[[ 16 -52 -31  12 -24 -18]
 [-11   8  13 -23 -11  23]
 [ 31  13 -21  37 -13   0]] Out: 12

[[-37  23   4 -12]
 [-10 -62 -42 -54]] Out: -12

[[  4  -6 -10   4  -4   2   6]
 [ 11  -2  21 -21   3 -47 -18]
 [ 23  -6 -28 -13 -10  21  31]] Out: 4

[[ -5  15  53 -19]
 [ -6 -10 -11  19]
 [-13 -11 -12 -24]] Out: -19

[ -7  20 -51  51 -47  18] Out: 51

[[  0  -2  -2   3  -2  -1   2]
 [-56   9  -6  26   2  22   2]
 [  0   2   0   1  -3  -3   4]] Out: 3

[-54 -49 -49   1  35 -48] Out: 1

[-22  24 -14 -45 -30  44 -23] Out: -45
---
6.409	18.648	19.377	2.108
-3.050	10.003	-0.463	1.184
14.104	-2.127	-12.616	12.009
==> 18.648

-9.013	-8.678	-4.371	17.521	18.515
20.199	-12.730	-5.101	-2.765	-3.436
==> -4.371

-152.5	-77.4	-101.5	96.8 ==> -77.4

1.5	1.0	0.0	1.3	-1.6	1.1	1.0
1.7	0.9	-0.9	0.8	0.6	0.8	0.6
0.7	1.1	2.5	0.6	-0.2	1.2	1.1
==> -1.6

18.24	3.29	-5.13	1.10	-10.37	9.36	-3.56 ==> -10.37

-18.5	5.4	13.1	11.2	-18.0	-5.5	4.5 ==> -18.0

-2.095	10.430	11.108	-10.791	-11.690 ==> 11.108

-168.245	-103.778	22.730	31.391	58.623	189.604 ==> 31.391
---
[ 57  -6   7 -13  42 -60   4]	4, 57

[-23 -53  27  22   6  43]	43, -23

[ 35  48 -61  40 -55 -38]	-38, 35

[[  2  -5  46 -38]
 [-29  46  21  11]]	-38, -29

[ 37 -51 -59  64 -56   3  30]	30, 37

[-25  -6  14  22  58 -10]	-10, -25

[-45  -2   4  19 -35 -61]	-61, -45

[-13 -45 -19 -22  51  41]	41, -13
---
{"in": [8777, 2051, 1860, 7703], "out": 1860}
{"in": [945, 511, 142, 496, 338], "out": 496}
{"in": [144, 109, 201, 46], "out": 201}
{"in": [25, 92, 17, 39], "out": 17}
{"in": [318, 492, 237, 161, 220, 896], "out": 220}
{"in": [8606, 8551, 4581, 6897, 9663, 3017, 7929], "out": 3017}
{"in": [6932, 3854, 4296, 1629, 7501, 8351], "out": 7501}
---
[49, 17, -4, -12, 12] gives -4, 49
[-37, 13, 2, -28, -48, -15, -10] gives -28, 13
[-28, 48, 10, 12, 19, 20, -18] gives 12, 48
[[5, -7, -11, 1, -18], [7, -35, -42, 10, -33], [-34, 55, 23, 12, 19]] gives -42, 55
[-51, 62, 21, -35, -8] gives 21, 62
[24, -10, 1, 29, -32, 61, 47] gives 29, 61
[[5, 1, 0, -2, 4], [-43, 16, -38, 9, -63], [34, 2, 36, 6, 39]] gives -38, 39
---
Q: [-571  506 -637 -172 -585]
A: -637
Q: [62 24 81  8]
A: 81
Q: [ 5 29 79 54 42]
A: 79
Q: [-36   5  44  10]
A: 44
Q: [3 0 4 3 6 7 1]
A: 4
Q: [19 36 87 18]
A: 87
Q: [5341 6746 2565 8252 4447 7313 4725]
A: 2565
Q: [8 2 6 6 7 7]
A: 6
---
Input: [  0  54  45  -8 -38 -52]
Output: -52, 0

Input:
[[ 11 -14  11   3  -3   4]
 [-33  48 -39  -9  11 -10]]
Output: 4, -33

Input:
[[ 15  16  -1 -49   1   0]
 [ 13 -17   3 -49 -15  13]]
Output: 0, 13

Input:
[[ -8  48  -7 -25]
 [-16  -8  27   5]
 [  2  48 -33 -18]]
Output: -25, 2

Input: [ 41 -37  21 -16 -52]
Output: -52, 41

Input:
[[-14  39  63 -37]
 [ -4  10  16  -9]
 [ 13 -35 -56  34]]
Output: -37, 13

Input:
[[ 18  -4   8   7   7 -22 -43]
 [  2 -37   8 -13  -5 -45 -17]]
Output: -43, 2

Input:
[[-59 -57 -21 -61  51]
 [ -4  -4 -45  41  33]
 [-32   6  24  17  19]]
Output: 51, -32

Input: [ 18 -10 -22   3  55  -5]
Output: -5, 18
---
array([-41,  -7, -14,  13, -59]) --> -41
array([-30, -37, -36, -56, -44, -33]) --> -30
array([  4,  52,  -1, -20, -42,   1]) --> 4
array([-44,  55, -24,  46,  -2]) --> -44
array([-57,  21,  12, -16]) --> -57
array([-31,  21,  14, -49,  -5,   3, -10]) --> -31
array([  0,  54,  47, -27]) --> 0
array([ 62, -24,  61, -12, -55]) --> 62
array([-56,  14, -46,  16,  50,  -7, -53]) --> -56
array([ 43, -34,  61,  50,  13]) --> 43
---
[ 19  32   2   9  22  52 -17] => 52, 32

[[-55 -14 -28  -4]
 [ 33   9  13  15]
 [-27 -11 -16 -10]] => 33, 15

[-18  37 -45 -36 -28] => 37, -18

[ 16 -51  11 -32 -38  18  -8] => 18, 16

[ 48  54  37   8 -12] => 54, 48

[[ 33  49  11  -7 -13   6   3]
 [ 19 -35  -2  28  23   4 -25]
 [ -4 -18  -6  -2   6 -55  -1]] => 49, 33
---
Q:
[[ -42  -43 -866 -275 -871]
 [-363  633 -370 -491  244]
 [ 431 -232 -149  847 -436]]
A: -149

Q:
[[210  83 118 236 218 124]
 [222  48  82 251 224  99]
 [213  79  92 218 210  96]]
A: 218

Q:
[[128 116 203 192 100 122 233]
 [141 107 114  38 228 185 241]
 [123 162 142  73 154 144 241]]
A: 154

Q:
[[147  67  64 144 156  90]
 [ 81  29 171 123 181 193]
 [ 52  80 153 169 143 138]]
A: 169

Q:
[[ -8   1  11  11 -13   4  21]
 [-15  12  -4  20 -41  -5  28]
 [ 11  17  11  30 -28  -2  26]]
A: -28

Q:
[[408 452 925 442 436]
 [627 448 558 440 194]
 [170 429 454 432 405]]
A: 454
---
[[ 13 -24  30 -16 -28   3]
 [  9  -3  42 -22 -28  26]
 [ 46  21   3  13  12 -12]] => 42

[[-55   2 -49   9]
 [ -4  -6  15  -6]] => 15

[[  8  22  10 -39  27]
 [ 58  60 -26 -39 -30]
 [ -3  22   5 -39  21]] => -26

[[-49  -2   9 -21 -34 -20]
 [-19  -4  12  42  -7 -11]
 [ 36  -8  -1  11   1  15]] => 12

[[ 37  -9 -38 -17  58 -26]
 [-12 -54   2 -29 -35 -20]
 [-17 -32  17 -25   7 -45]] => 2

[[ 10   1  29  -3 -42 -18]
 [  6  -5 -44  29  49   4]] => -44

[[-23 -19  -6  -8  10   7 -50]
 [ 13   8   9  12 -12   4  10]
 [-39  20  26  14 -13  -5 -41]] => 9
---
[[  3  18 -50  31]
 [ -8  32  25   1]
 [ 38  43  -6  59]] value 1

[[ -8  55  36   5  18]
 [ 17 -43   5  11  33]] value 33

[[ 34   1 -18  -8 -13  -6]
 [-15   1  19  13 -29 -34]
 [ 20 -19 -64  42  10   9]] value -34

[[-13 -56  -4 -18   7  13  24]
 [-20  10 -35 -15  22  32 -29]] value -29

[[ 50 -11 -53  -8]
 [ 11   8  -1 -26]] value -26

[[  0   3  22  33  -1  19  -6]
 [-22   1 -24  53  29   6  25]] value 25

[[ -1  40 -52   1]
 [-28  -3 -15   2]] value 2

[[ -3 -20  18 -40 -18 -48 -24]
 [ 13   8 -22  18  24  37  14]] value 14

[[-38 -34  13  46  31 -14  31]
 [-29 -53 -54   3  -6 -47 -49]
 [-49 -35 -33  30 -11 -26 -24]] value -49

[[  2   2  -1  -4   1   2]
 [ 33  55 -32 -13 -42  40]
 [-30 -16  31  23  32 -27]] value 40
---
-285   466   527  -156   329   104
-943   -84   374   667  -489  -794
 -69   130  -460   500   174   806
--> 806, 667

-18   42  -47   -1 --> 42, -1

35  16  92  22 --> 92, 35

108  246   49  158 --> 246, 158

49  10   3  77  72  35  38 --> 77, 72

7018  4122  2220  8419  6411  8750  4620 --> 8750, 8419
